array([[ 3.90, -0.15,  1.77,  5.08,  1.29,  1.76, -1.39],
       [ 0.78, -0.13, -1.39,  2.58, -1.16, -0.61,  1.27],
       [ 0.57, -2.30, -2.67,  0.62, -0.90, -0.01, -1.21]]) -> -1.39

array([[ 1.27,  0.30, -4.14,  1.64,  1.36, -1.17,  2.08],
       [ 2.95, -2.84, -0.04,  5.14, -4.47,  0.94,  4.37],
       [ 1.79, -1.23,  4.53, -0.07, -0.35,  2.34, -1.52]]) -> 2.08

array([[ 0.86,  1.17, -0.54, -0.67, -1.69,  0.03],
       [ 2.08,  5.68,  0.81, -0.35, -2.27,  3.96],
       [ 1.74, -0.35,  1.51,  1.52,  1.22, -0.64]]) -> 0.03

array([[ 5.15,  0.84,  2.65, -0.94, -1.56, -4.54,  0.38],
       [-1.00,  2.78, -3.19,  0.38,  1.15, -3.41,  0.74],
       [-3.48,  2.46, -0.81, -2.59,  1.74, -1.49, -3.71]]) -> 0.38

array([[ 2.03, -4.33,  1.82,  0.04],
       [ 5.08, -3.55,  1.83,  2.66],
       [ 2.07, -2.19,  3.82, -5.32]]) -> 0.04

array([[ 0.55, -1.84, -4.97, -1.33],
       [ 0.19, -0.86, -1.19, -0.31],
       [-0.29, -2.67, -0.56, -0.63]]) -> -1.33

array([[-4.31,  3.43,  2.69, -3.72, -1.77, -3.81, -4.02],
       [ 0.95, -2.01, -2.11,  1.50,  1.60, -3.89, -2.80],
       [-1.43,  0.02,  0.00, -0.50, -1.32, -2.10, -2.23]]) -> -4.02

array([[-2.95,  2.23, -2.67,  4.55,  2.57],
       [-0.17, -1.83, -0.51,  3.11, -0.15],
       [-0.85, -0.14, -3.92,  0.73,  2.70]]) -> 2.57
---
[[ 2.80 -3.90  1.53 -1.79  0.37 -2.31  2.13]
 [-2.80 -4.58  1.84 -1.04  1.99 -0.03  1.22]
 [ 3.84 -3.95  1.21 -0.78  1.16 -1.90  1.17]] => 2.80

[ 3.44 -3.07  5.46  5.67] => 3.44

[-4.43  3.34 -5.47 -5.00] => -4.43

[[ 2.86 -4.44  2.82 -4.32 -3.26]
 [ 5.36 -0.70 -3.09 -0.09 -0.14]
 [ 4.61  0.19 -5.15  0.49 -0.21]] => 2.86

[ 3.27  0.97  5.63  0.44 -2.65 -3.50 -0.30] => 3.27

[ 4.70 -1.19  2.88 -1.83] => 4.70

[-1.31 -5.00 -2.10  3.96  1.01  1.54 -0.25] => -1.31
---
[[-3.03  2.60  2.69  1.15 -2.21 -0.26]
 [ 4.92 -1.92 -1.89 -0.24  3.72  1.48]
 [ 4.40 -2.35 -2.38 -0.64  3.32  1.03]] result: -0.26

[[-3.78  3.65 -5.64 -5.76  2.77]
 [ 4.50 -2.74  3.23  4.44 -2.36]
 [-5.06  5.46 -5.23 -5.98  2.11]] result: 2.77

[[ 4.01 -4.94  3.37  4.56 -3.38 -3.19 -3.26]
 [ 4.39 -4.37  2.86  3.94 -3.74 -4.54 -3.57]
 [ 3.72 -3.93  4.82  3.73 -3.28 -3.52 -3.11]] result: -3.26

[[-2.56  0.43  4.17  2.98]
 [-4.60 -2.07 -3.46 -1.50]
 [-0.73 -0.34 -0.55 -0.23]] result: 2.98

[[ 0.30 -1.17 -1.90 -4.02]
 [ 1.00  4.62  0.98 -3.57]
 [ 3.73  3.96  0.19 -2.48]] result: -4.02

[[ 0.27  0.34 -2.18 -1.72 -1.75 -1.60  4.92]
 [-1.41 -1.30 -3.99 -2.33  1.46 -2.07  4.71]
 [ 5.94  2.03  3.85  0.57  0.50  0.99 -0.90]] result: 4.92

[[-0.07 -0.89  0.25  3.80 -0.72  2.78]
 [ 2.52  1.51 -2.41  5.16  2.58 -2.97]
 [-0.55  3.18  3.06 -3.13 -3.88 -1.33]] result: 2.78
---
[-1.30 -4.03  1.54 -5.98 -0.41] --> 1.54

[[ 4.96  1.41 -0.68  0.98 -1.86 -0.44 -2.56]
 [-0.41  1.85  3.04  1.32 -1.65  1.47  1.46]] --> -1.86

[ 0.87 -0.46 -2.30  4.38  5.44] --> -2.30

[-1.58 -1.39 -0.57  4.95  0.66  4.00] --> 4.95

[-0.57 -3.15 -4.41 -2.43 -5.13 -0.52] --> -2.43

[[-2.14 -0.22 -2.79 -0.35 -1.92 -2.46]
 [-0.66  4.45 -0.41  3.03  4.22 -1.04]
 [-2.60  1.35 -4.13 -0.09  0.25 -4.27]] --> -0.35
